In the data rows, the value 500 means zero.
Here are some points, one per row:
tensor([376, 733, 654, 593, 622, 498, 322, 485, 427, 581, 563, 610, 462, 564, 483, 489, 616, 459, 528, 435, 350, 470,
        449, 719, 372, 443, 487, 674, 469, 185, 499, 500, 605])
tensor([541, 330, 601, 796, 408, 488, 360, 616, 348, 639, 646, 454, 452, 361, 627, 417, 610, 447, 435, 360, 657, 375,
        346, 668, 508, 424, 389, 361, 493, 602, 445, 468, 490])
tensor([524, 573, 352, 526, 456, 495, 443, 482, 390, 418, 453, 345, 493, 565, 535, 414, 701, 510, 601, 530, 403, 317,
        463, 176, 849, 325, 728, 535, 343, 433, 446, 392, 469])
tensor([602, 435, 398, 404, 554, 655, 700, 285, 417, 405, 506, 730, 323, 456, 443, 617, 397, 437, 673, 294, 641, 476,
        603, 390, 542, 550, 483, 296, 474, 353, 455, 566, 542])
tensor([345, 517, 578, 697, 487, 303, 532, 304, 542, 533, 270, 581, 597, 684, 372, 103, 377, 746, 532, 468, 741, 750,
        494, 555, 481, 281, 402, 387, 477, 615, 660, 422, 345])
tensor([537, 423, 533, 515, 522, 354, 538, 542, 388, 580, 466, 551, 249, 511, 587, 337, 515, 538, 383, 584, 534, 537,
        615, 562, 516, 577, 607, 481, 432, 429, 244, 445, 726])
tensor([738, 792, 670, 475, 527, 409, 445, 499, 626, 356, 288, 501, 422, 313, 616, 350, 747, 590, 586, 515, 577, 273,
        483, 553, 473, 560, 603, 570, 540, 500, 472, 617, 457])
tensor([329, 350, 580, 430, 341, 430, 405, 629, 689, 287, 439, 366, 505, 483, 457, 394, 388, 470, 415, 570, 485, 441,
        225, 341, 594, 566, 263, 632, 566, 333, 583, 639, 383])
tensor([508, 314, 346, 375, 557, 415, 298, 627, 464, 556, 343, 454, 661, 720, 702, 350, 447, 562, 307, 415, 369, 350,
        556, 450, 679, 573, 351, 542, 457, 317, 818, 692, 457])
tensor([426, 714, 411, 654, 103, 506, 520, 593, 621, 736, 414, 623, 555, 590, 580, 357, 384, 400, 627, 555, 456, 504,
        591, 420, 516, 708, 416, 677, 619, 448, 344, 661, 427])
tensor([625, 389, 632, 394, 344, 591, 529, 477, 497, 498, 742, 393, 303, 441, 677, 468, 317, 513, 741, 755, 529, 562,
        619, 606, 536, 351, 451, 617, 394, 429, 377, 711, 291])
tensor([393, 572, 495, 446, 410, 524, 516, 588, 513, 384, 609, 236, 391, 673, 628, 538, 364, 596, 471, 377, 401, 314,
        504, 662, 435, 551, 402, 418, 628, 684, 433, 380, 506])
tensor([573, 558, 535, 649, 388, 624, 808, 693, 587, 412, 767, 669, 552, 570, 443, 397, 581, 314, 403, 495, 443, 532,
        421, 439, 437, 522, 538, 285, 481, 514, 479, 419, 592])
tensor([408, 385, 642, 512, 533, 629, 508, 489, 396, 466, 402, 349, 620, 438, 435, 552, 407, 359, 579, 539, 591, 480,
        375, 546, 274, 242, 519, 481, 605, 501, 580, 446, 524])
tensor([450, 555, 635, 509, 494, 419, 447, 334, 591, 481, 503, 506, 540, 432, 539, 712, 364, 245, 482, 543, 367, 604,
        422, 667, 699, 434, 732, 356, 712, 570, 574, 455, 629])
tensor([392, 308, 569, 783, 447, 558, 422, 401, 493, 345, 509, 609, 508, 458, 506, 521, 298, 535, 438, 685, 541, 393,
        633, 338, 418, 626, 571, 549, 373, 623, 461, 716, 747])
tensor([396, 685, 488, 480, 579, 669, 658, 351, 430, 590, 454, 304, 395, 515, 287, 409, 468, 639, 458, 395, 527, 562,
        449, 469, 675, 615, 385, 435, 556, 428, 613, 393, 771])
tensor([279, 863, 451, 588, 418, 419, 422, 394, 384, 362, 624, 621, 517, 407, 203, 586, 576, 628, 464, 477, 501, 257,
        575, 565, 404, 535, 337, 603, 382, 574, 567, 404, 316])
tensor([840, 520, 422, 530, 365, 504, 464, 544, 604, 654, 353, 456, 480, 626, 546, 588, 473, 597, 535, 402, 526, 488,
        575, 641, 491, 552, 561, 457, 312, 511, 448, 469, 470])
tensor([580, 672, 358, 495, 524, 699, 494, 500, 523, 499, 459, 478, 510, 380, 423, 517, 372, 570, 534, 575, 298, 747,
        333, 495, 269, 545, 490, 219, 453, 499, 502, 384, 353])
tensor([650, 622, 634, 507, 594, 349, 551, 472, 386, 647, 513, 390, 544, 587, 500, 537, 568, 239, 466, 544, 405, 351,
        710, 370, 494, 576, 473, 252, 464, 664, 612, 559, 485])
tensor([427, 635, 262, 380, 453, 520, 511, 526, 512, 442, 635, 473, 450, 489, 781, 453, 628, 606, 510, 563, 694, 550,
        560, 747, 378, 448, 644, 477, 634, 593, 579, 542, 678])
tensor([520, 681, 526, 476, 602, 727, 468, 500, 425, 429, 519, 340, 495, 529, 252, 346, 461, 243, 278, 384, 403, 658,
        639, 484, 548, 398, 519, 818, 596, 645, 577, 746, 512])
tensor([588, 381, 493, 477, 500, 456, 441, 562, 452, 550, 690, 535, 474, 594, 460, 508, 314, 478, 532, 456, 244, 536,
        565, 387, 490, 268, 653, 457, 536, 368, 578, 375, 549])
tensor([552, 375, 508, 680, 340, 380, 716, 333, 586, 411, 296, 537, 250, 353, 372, 508, 494, 375, 605, 586, 334, 454,
        464, 551, 289, 480, 480, 682, 470, 537, 830, 316, 508])
tensor([506, 339, 479, 583, 513, 391, 389, 385, 602, 287, 588, 302, 695, 509, 332, 644, 437, 819, 580, 199, 342, 404,
        704, 511, 408, 638, 613, 369, 623, 401, 364, 735, 453])
tensor([401, 462, 260, 495, 829, 606, 420, 453, 480, 333, 550, 587, 451, 501, 499, 496, 527, 367, 489, 604, 500, 602,
        698, 463, 652, 615, 520, 503, 486, 511, 514, 296, 356])
tensor([559, 461, 333, 118, 467, 318, 558, 429, 190, 515, 524, 648, 684, 332, 282, 530, 606, 402, 571, 632, 378, 540,
        433, 673, 549, 463, 483, 295, 550, 524, 434, 726, 554])
tensor([372, 429, 574, 415, 234, 747, 390, 544, 470, 675, 321, 238, 515, 540, 184, 428, 696, 336, 689, 466, 558, 374,
        545, 568, 410, 513, 552, 530, 335, 502, 616, 458, 459])
tensor([364, 327, 555, 600, 374, 657, 831, 711, 449, 432, 216, 614, 625, 251, 691, 593, 612, 679, 298, 436, 378, 600,
        661, 693, 753, 385, 560, 602, 495, 522, 356, 412, 450])
tensor([369, 443, 441, 332, 473, 714, 348, 216, 615, 596, 492, 847, 536, 511, 776, 607, 522, 515, 418, 354, 535, 487,
        562, 573, 430, 470, 430, 529, 340, 554, 439, 551, 566])
tensor([375, 434, 420, 264, 741, 264, 483, 779, 499, 487, 527, 665, 539, 393, 632, 315, 382, 670, 671, 355, 567, 442,
        531, 337, 417, 594, 637, 570, 464, 478, 642, 565, 393])
tensor([451, 501, 343, 546, 518, 345, 672, 474, 386, 466, 551, 421, 595, 742, 620, 660, 370, 645, 582, 530, 530, 432,
        348, 693, 612, 639, 526, 683, 237, 519, 489, 560, 567])
tensor([536, 442, 454, 491, 524, 560, 532, 526, 702, 486, 469, 633, 553, 700, 305, 548, 640, 397, 618, 618, 615, 266,
        429, 481, 499, 344, 457, 494, 604, 474, 404, 487, 563])
tensor([443, 394, 353, 547, 663, 453, 566, 401, 502, 556, 524, 366, 432, 489, 631, 463, 801, 694, 566, 518, 273, 572,
        465, 255, 409, 437, 287, 496, 537, 614, 438, 608, 502])
tensor([556, 463, 716, 525, 674, 661, 606, 343, 456, 489, 632, 400, 675, 451, 619, 353, 558, 465, 545, 519, 512, 562,
        289, 511, 496, 661, 633, 571, 420, 520, 438, 461, 402])
tensor([486, 667, 586, 536, 356, 450, 595, 497, 270, 394, 512, 646, 436, 592, 695, 713, 483, 337, 476, 387, 625, 657,
        343, 315, 378, 480, 516, 419, 700, 503, 494, 541, 383])
tensor([584, 545, 640, 252, 338, 361, 531, 511, 696, 438, 620, 414, 602, 390, 588, 553, 559, 495, 368, 451, 570, 766,
        601, 355, 545, 479, 349, 454, 244, 454, 618, 564, 604])
tensor([742, 497, 452, 352, 554, 634, 470, 527, 468, 360, 301, 467, 574, 542, 592, 357, 350, 549, 496, 540, 528, 363,
        560, 351, 516, 567, 333, 482, 714, 457, 458, 290, 516])
tensor([461, 385, 718, 306, 588, 349, 631, 499, 463, 700, 536, 531, 482, 594, 457, 667, 514, 709, 344, 522, 524, 480,
        539, 489, 300, 486, 475, 827, 480, 621, 262, 388, 501])
tensor([468, 627, 421, 377, 471, 390, 417, 488, 532, 432, 387, 512, 471, 492, 334, 469, 390, 387, 289, 437, 582, 450,
        339, 460, 434, 321, 572, 409, 360, 621, 353, 435, 443])
tensor([548, 512, 550, 666, 563, 494, 431, 546, 534, 369, 618, 575, 542, 603, 509, 599, 635, 675, 409, 770, 556, 542,
        558, 552, 636, 380, 538, 282, 513, 382, 666, 566, 567])
tensor([590, 293, 622, 411, 470, 510, 510, 475, 563, 812, 699, 677, 410, 364, 440, 528, 495, 518, 383, 456, 507, 386,
        438, 566, 557, 683, 556, 461, 551, 434, 544, 360, 363])
tensor([457, 408, 422, 566, 598, 437, 401, 613, 389, 443, 318, 298, 478, 602, 504, 546, 538, 163, 478, 593, 585, 735,
        584, 524, 282, 565, 569, 444, 534, 379, 446, 302, 415])
tensor([486, 409, 393, 547, 638, 439, 497, 440, 612, 628, 569, 441, 262, 536, 444, 532, 626, 527, 331, 526, 595, 672,
        353, 646, 609, 615, 610, 649, 646, 491, 455, 639, 345])
tensor([770, 534, 240, 647, 442, 614, 349, 546, 492, 578, 584, 560, 727, 437, 391, 593, 501, 614, 411, 550, 558, 485,
        472, 406, 427, 529, 536, 835, 598, 516, 647, 546, 591])
tensor([525, 543, 479, 664, 928, 565, 663, 641, 689, 545, 526, 433, 568, 381, 576, 524, 337, 230, 620, 483, 475, 455,
        411, 592, 533, 406, 295, 378, 450, 505, 421, 549, 571])
tensor([543, 376, 589, 438, 351, 432, 248, 647, 572, 379, 499, 608, 470, 575, 437, 440, 587, 463, 816, 373, 465, 752,
        466, 490, 671, 582, 417, 625, 546, 659, 445, 294, 629])
tensor([338, 516, 501, 570, 437, 313, 485, 407, 635, 771, 657, 361, 562, 236, 626, 591, 451, 512, 465, 543, 670, 441,
        584, 348, 506, 453, 527, 492, 573, 419, 403, 271, 512])
tensor([469, 608, 682, 380, 688, 676, 456, 676, 446, 563, 314, 644, 367, 499, 382, 783, 513, 737, 503, 634, 554, 556,
        418, 351, 604, 547, 521, 343, 535, 584, 480, 678, 465])
There is one direction along which these points spread out most. Take the direction at right angles to it along which they spread out most. Then take the direction at right angles to both along which they spread out most. Go by this last direction. How far along it is each point below, from 0 to 99? 50 is the average, and the first point above lies past it. One standard deviation of the points above along it is 16.
tensor([426, 714, 411, 654, 103, 506, 520, 593, 621, 736, 414, 623, 555, 590, 580, 357, 384, 400, 627, 555, 456, 504,
        591, 420, 516, 708, 416, 677, 619, 448, 344, 661, 427]) 76
tensor([443, 394, 353, 547, 663, 453, 566, 401, 502, 556, 524, 366, 432, 489, 631, 463, 801, 694, 566, 518, 273, 572,
        465, 255, 409, 437, 287, 496, 537, 614, 438, 608, 502]) 37
tensor([451, 501, 343, 546, 518, 345, 672, 474, 386, 466, 551, 421, 595, 742, 620, 660, 370, 645, 582, 530, 530, 432,
        348, 693, 612, 639, 526, 683, 237, 519, 489, 560, 567]) 55
tensor([486, 409, 393, 547, 638, 439, 497, 440, 612, 628, 569, 441, 262, 536, 444, 532, 626, 527, 331, 526, 595, 672,
        353, 646, 609, 615, 610, 649, 646, 491, 455, 639, 345]) 60
tensor([469, 608, 682, 380, 688, 676, 456, 676, 446, 563, 314, 644, 367, 499, 382, 783, 513, 737, 503, 634, 554, 556,
        418, 351, 604, 547, 521, 343, 535, 584, 480, 678, 465]) 30
tensor([375, 434, 420, 264, 741, 264, 483, 779, 499, 487, 527, 665, 539, 393, 632, 315, 382, 670, 671, 355, 567, 442,
        531, 337, 417, 594, 637, 570, 464, 478, 642, 565, 393]) 29
tensor([541, 330, 601, 796, 408, 488, 360, 616, 348, 639, 646, 454, 452, 361, 627, 417, 610, 447, 435, 360, 657, 375,
        346, 668, 508, 424, 389, 361, 493, 602, 445, 468, 490]) 77
tensor([392, 308, 569, 783, 447, 558, 422, 401, 493, 345, 509, 609, 508, 458, 506, 521, 298, 535, 438, 685, 541, 393,
        633, 338, 418, 626, 571, 549, 373, 623, 461, 716, 747]) 56
tensor([401, 462, 260, 495, 829, 606, 420, 453, 480, 333, 550, 587, 451, 501, 499, 496, 527, 367, 489, 604, 500, 602,
        698, 463, 652, 615, 520, 503, 486, 511, 514, 296, 356]) 23
tensor([396, 685, 488, 480, 579, 669, 658, 351, 430, 590, 454, 304, 395, 515, 287, 409, 468, 639, 458, 395, 527, 562,
        449, 469, 675, 615, 385, 435, 556, 428, 613, 393, 771]) 40
tensor([548, 512, 550, 666, 563, 494, 431, 546, 534, 369, 618, 575, 542, 603, 509, 599, 635, 675, 409, 770, 556, 542,
        558, 552, 636, 380, 538, 282, 513, 382, 666, 566, 567]) 35
tensor([369, 443, 441, 332, 473, 714, 348, 216, 615, 596, 492, 847, 536, 511, 776, 607, 522, 515, 418, 354, 535, 487,
        562, 573, 430, 470, 430, 529, 340, 554, 439, 551, 566]) 60
tensor([345, 517, 578, 697, 487, 303, 532, 304, 542, 533, 270, 581, 597, 684, 372, 103, 377, 746, 532, 468, 741, 750,
        494, 555, 481, 281, 402, 387, 477, 615, 660, 422, 345]) 62
tensor([525, 543, 479, 664, 928, 565, 663, 641, 689, 545, 526, 433, 568, 381, 576, 524, 337, 230, 620, 483, 475, 455,
        411, 592, 533, 406, 295, 378, 450, 505, 421, 549, 571]) 34
